In the rows, 128 means zero.
Each path below is one point turned by a fixed rotation once a step. After each direction that follows a path, write how fast that rotation turns it, in degrees a step (0 if it stays still).
Each turn is a multiple of 5 degrees from 10 to 175, or 0.
Each row of a path follows its step; steps can be skipped.
path 1
step 0: [128 131 126 137 123 135 132 116 118 133 136 131 130 122 124 119 130 121
 118 120 128 132 128 126 128 124 132 139 119 124 123 133 121 140 120 127
 127 138 131 133 125 122 132 129 129 127]
step 1: [130 132 136 129 131 131 116 132 122 133 123 138 126 132 130 123 124 120
 140 127 134 132 128 126 133 129 118 137 124 121 134 135 135 131 141 121
 119 131 119 135 131 134 127 129 124 126]
step 2: [125 130 137 124 139 126 125 129 141 128 116 126 119 127 125 124 123 125
 129 124 124 123 138 136 122 118 129 118 128 126 116 122 133 124 128 131
 134 131 123 127 135 134 122 132 131 136]
step 5: [135 119 131 136 120 127 131 124 123 119 114 138 126 138 132 126 125 119
 134 134 128 125 119 130 125 124 122 124 122 125 137 126 139 128 138 129
 133 125 134 132 128 120 127 126 133 131]
step 9: [127 125 129 132 113 129 131 134 131 136 118 129 120 119 128 133 127 113
 138 132 131 127 125 127 126 130 131 129 123 124 123 132 135 125 123 114
 122 125 124 130 135 125 131 116 131 131]
step 11: [128 132 123 121 126 127 124 137 132 128 133 119 134 129 125 125 141 137
 119 128 127 129 133 133 134 119 128 126 135 120 124 128 123 126 133 124
 133 128 120 134 120 134 132 133 133 112]
step 13: [119 127 125 133 124 125 131 130 124 136 124 124 123 137 138 135 131 128
 139 132 126 131 129 139 119 134 129 127 116 124 137 132 128 132 135 124
 131 132 134 116 131 130 129 123 120 136]
step 14: [119 132 132 121 131 115 131 125 128 126 127 131 129 129 125 130 129 124
 132 131 120 132 135 125 134 125 132 134 143 121 133 115 125 127 130 143
 126 130 134 118 129 123 127 118 136 129]
step 16: [128 123 131 131 122 134 132 126 134 122 131 120 127 133 130 119 118 126
 125 133 126 131 123 120 129 131 132 134 119 141 120 146 124 131 130 131
 126 139 118 128 122 123 130 126 121 128]
step 23: [129 131 113 128 120 128 120 126 131 123 123 133 134 134 127 123 131 130
 128 123 127 125 129 124 128 127 126 116 126 123 120 132 128 132 128 136
 138 128 129 126 125 109 132 138 138 134]
[130 126 130 128 128 127 128 130 127 125 123 129 127 129 130 128 125 126
 128 126 128 131 130 124 125 128 129 128 125 125 129 132 127 127 128 126
 128 125 128 127 126 128 131 130 127 128]
95
[126 127 125 129 130 128 126 128 125 126 129 125 131 125 128 129 129 129
 126 128 124 129 125 124 130 127 127 128 124 124 128 127 127 128 127 130
 128 127 126 129 131 128 127 130 127 126]
95
[128 131 128 132 125 135 130 126 129 129 128 127 130 130 130 127 129 129
 126 127 129 129 127 125 130 128 129 130 127 131 128 130 128 128 128 128
 130 126 129 126 129 130 130 129 130 126]
90
[130 127 126 131 131 128 127 127 132 127 130 127 127 129 127 128 126 130
 127 132 127 128 127 128 125 129 129 130 127 128 132 125 128 131 125 124
 128 131 126 127 129 128 132 128 130 127]
85
[131 128 128 128 131 127 128 128 124 125 132 130 128 128 130 129 128 131
 130 127 130 126 130 129 131 132 125 129 128 129 131 128 129 130 129 126
 128 123 129 127 130 131 127 129 124 128]
155
[128 125 126 127 130 129 126 127 124 128 127 132 128 129 131 126 132 127
 129 126 129 128 126 127 130 129 130 130 130 126 127 128 131 129 127 126
 129 130 127 125 129 127 129 125 132 130]
80
path 2
step 0: [122 138 115 128 138 132 132 129 130 132 132 137 129 119 127 131 129 137
 123 133 130 131 122 139 109 118 135 126 133 127 116 133 119 113 128 123
 123 120 125 134 128 121 138 136 128 125]
step 3: [131 133 132 133 131 135 129 131 126 144 133 129 138 128 120 140 134 116
 125 129 134 121 138 134 123 134 129 129 133 122 127 126 134 136 127 135
 117 135 142 132 125 132 138 148 128 129]
step 4: [120 135 131 115 131 138 118 119 138 121 125 119 122 134 126 126 136 141
 126 119 133 133 132 127 125 128 129 142 120 136 122 137 122 122 132 121
 121 123 127 134 119 126 116 119 121 125]
step 5: [132 134 128 125 131 116 126 142 123 129 126 128 129 124 136 129 123 119
 118 120 118 115 123 121 135 132 115 117 129 120 131 116 112 131 125 132
 132 126 128 122 134 139 120 120 127 125]
step 7: [153 136 132 124 131 119 128 128 132 129 130 127 114 126 131 130 139 129
 132 134 131 144 133 119 114 129 134 125 126 122 124 137 124 128 117 125
 127 133 138 130 124 126 123 133 128 131]
step 12: [110 129 128 128 142 127 146 129 138 137 128 130 130 124 126 138 130 118
 130 136 128 130 126 138 132 140 132 122 130 128 121 117 125 117 137 130
 132 127 130 125 139 129 131 121 118 124]
step 16: [123 121 140 125 131 132 129 126 148 124 127 115 120 124 123 128 140 123
 127 136 118 125 120 120 130 131 123 119 130 121 134 125 118 125 124 116
 124 123 126 133 110 131 123 125 130 128]
step 20: [133 123 129 130 134 116 120 127 129 137 140 120 130 122 132 128 128 131
 128 115 114 110 137 126 133 135 122 129 132 131 141 124 140 131 132 129
 127 130 130 125 124 141 118 126 132 138]
step 23: [117 127 118 122 133 130 134 122 137 125 133 132 127 121 141 121 119 136
 119 132 121 127 125 120 122 117 128 135 128 119 127 131 124 119 134 117
 135 128 122 118 132 145 118 124 119 133]
step 24: [131 125 126 134 136 113 130 132 129 135 130 131 128 118 125 134 133 122
 127 120 135 121 118 135 124 138 132 129 126 126 130 111 130 130 114 127
 130 129 139 122 141 114 130 141 131 126]
[126 124 126 127 129 125 126 131 128 129 128 132 132 130 125 130 129 126
 127 132 128 128 125 131 125 129 129 130 129 129 125 128 129 130 129 129
 128 126 128 127 128 129 127 129 128 130]
120
[128 130 126 131 127 127 130 129 132 126 127 130 126 126 128 129 128 129
 126 129 126 126 129 126 127 130 128 130 126 129 125 127 124 126 126 131
 130 126 126 127 133 125 129 127 128 131]
60
[126 127 127 127 128 128 128 129 130 128 129 125 125 131 126 131 127 129
 130 127 130 128 130 129 129 128 126 123 125 127 129 126 128 129 126 128
 128 127 130 126 127 131 132 128 127 134]
170
[125 128 125 128 128 130 125 122 131 129 129 127 129 129 131 129 127 126
 130 131 125 130 128 130 132 129 130 129 127 127 127 128 127 127 128 129
 126 127 126 125 127 128 128 128 126 127]
170
